Small tables with named rows and columns. After each table, cells are looked up by row and column.

Mifek =
columns: Kuvel, Buten, Dinamu, Sak
Luv: [3.066, 1.966, 0.315, 0.360]
Lufeviz: [3.767, 4.456, 0.897, 8.489]
Koras: [4.871, 2.388, 2.352, 4.330]
Nul: [2.909, 2.588, 4.425, 1.025]
Rek: [2.045, 1.906, 3.998, 3.459]
Ves: [2.121, 4.381, 1.017, 1.954]
Bip: [3.928, 4.920, 3.277, 1.936]
Mib: [3.530, 0.622, 3.503, 3.376]
Taz: [3.609, 3.351, 2.721, 4.390]
Tasopu: [2.738, 3.409, 3.831, 3.885]
Deni: [1.615, 1.544, 1.764, 3.419]
Fuv: [2.917, 3.559, 1.905, 2.042]
Mopup: [3.041, 4.674, 4.378, 4.605]
Lar: [2.232, 4.347, 3.245, 4.098]

Bip, Dinamu: 3.277
Lufeviz, Kuvel: 3.767
Deni, Sak: 3.419
Tasopu, Kuvel: 2.738
Koras, Dinamu: 2.352
Mib, Dinamu: 3.503
Koras, Kuvel: 4.871
Deni, Kuvel: 1.615
Mib, Kuvel: 3.530
Ves, Sak: 1.954
Lufeviz, Buten: 4.456
Deni, Buten: 1.544
Mopup, Dinamu: 4.378
Tasopu, Sak: 3.885
Ves, Buten: 4.381
Koras, Buten: 2.388

Pepas =
|  | Tigudu | Motup | Tav | Pez | Nad | Taz | Gub | Ker | Mapa | Vez |
|---|---|---|---|---|---|---|---|---|---|---|
| Sevo | 37 | 28 | 46 | 45 | 34 | 40 | 33 | 36 | 50 | 43 |
| Git | 37 | 33 | 41 | 45 | 32 | 38 | 37 | 36 | 53 | 40 |
| Vofo | 49 | 60 | 45 | 41 | 58 | 59 | 62 | 37 | 42 | 42 |
| Tumemuv | 33 | 25 | 44 | 49 | 31 | 33 | 34 | 31 | 60 | 46 |
| Sas | 41 | 59 | 44 | 42 | 56 | 59 | 65 | 35 | 46 | 46 |
| Miv | 27 | 13 | 44 | 54 | 25 | 32 | 27 | 26 | 79 | 47 |
| Golimi | 40 | 50 | 44 | 41 | 44 | 46 | 51 | 41 | 39 | 43 |
| Kub | 39 | 50 | 46 | 41 | 45 | 48 | 51 | 41 | 38 | 43 |
| Kisil | 39 | 49 | 44 | 41 | 44 | 46 | 51 | 42 | 40 | 42 |
| Ritime | 42 | 56 | 45 | 42 | 54 | 52 | 58 | 39 | 44 | 43 |
| Sode | 33 | 20 | 41 | 46 | 9 | 30 | 39 | 28 | 92 | 42 |

What is the Nad of Miv in Pepas? 25
What is the Pez of Kub in Pepas? 41
What is the Taz of Miv in Pepas? 32
What is the Taz of Sevo in Pepas? 40
What is the Tav of Sevo in Pepas? 46
What is the Ker of Golimi in Pepas? 41
What is the Pez of Golimi in Pepas? 41

Table Vuf
,Fam,Kene,Rem,Muvofaf,Tid,Lenomas
Gozatun,51488,58495,78261,51835,52421,31483
Kib,47372,43228,69585,50324,51481,58842
Dibefek,50086,52738,77071,45484,45959,41720
Tel,48848,48995,19918,47118,46382,48103
Visok,48331,47169,37648,44188,43957,50967
Zetotom,49761,52847,42616,42515,42079,40042

Muvofaf of Gozatun = 51835
Lenomas of Kib = 58842
Rem of Tel = 19918
Kene of Kib = 43228
Rem of Dibefek = 77071
Tid of Gozatun = 52421
Fam of Dibefek = 50086
Kene of Dibefek = 52738
Fam of Kib = 47372
Fam of Zetotom = 49761
Tid of Kib = 51481
Muvofaf of Visok = 44188

Nomisa:
	Tekegif	Vuzipab	Kiv	Folar	Mokanib	Rotil	Lin	Febamas	Nopuri
Koza	502	645	779	706	584	782	712	717	749
Bufog	651	645	652	706	557	782	715	717	749
Mevu	938	302	367	914	26	955	715	717	844
Bilom	580	645	740	706	575	782	715	717	749
Zor	647	645	652	706	557	782	715	717	749
Fek	647	645	652	706	557	782	715	717	749

Koza, Nopuri -> 749
Bilom, Tekegif -> 580
Bufog, Lin -> 715
Fek, Rotil -> 782
Bilom, Nopuri -> 749
Mevu, Tekegif -> 938
Fek, Folar -> 706
Bilom, Rotil -> 782
Which row has the largest Folar? Mevu

Botesak =
	Liposaf	Vavel	Rema	Tepam
Bof	0.9	10.8	62.1	3.0
Besudel	22.5	-31.2	-53.2	12.6
Leler	-4.9	27.7	8.2	0.3
Kefuz	4.3	5.4	1.3	4.4
Gituf	13.2	-16.9	55.8	8.3
Doveped	26.3	-32.9	-93.8	14.0
Votibe	-14.1	42.1	54.3	-3.5
Busefo	4.5	6.0	15.4	4.5

Tepam of Bof is 3.0
Liposaf of Gituf is 13.2
Liposaf of Leler is -4.9
Vavel of Leler is 27.7
Rema of Busefo is 15.4
Tepam of Besudel is 12.6
Vavel of Besudel is -31.2
Vavel of Doveped is -32.9
Tepam of Busefo is 4.5
Liposaf of Besudel is 22.5
Liposaf of Doveped is 26.3
Tepam of Doveped is 14.0
Rema of Votibe is 54.3
Liposaf of Kefuz is 4.3
Tepam of Votibe is -3.5
Liposaf of Votibe is -14.1
Rema of Gituf is 55.8
Tepam of Kefuz is 4.4
Vavel of Kefuz is 5.4
Tepam of Gituf is 8.3

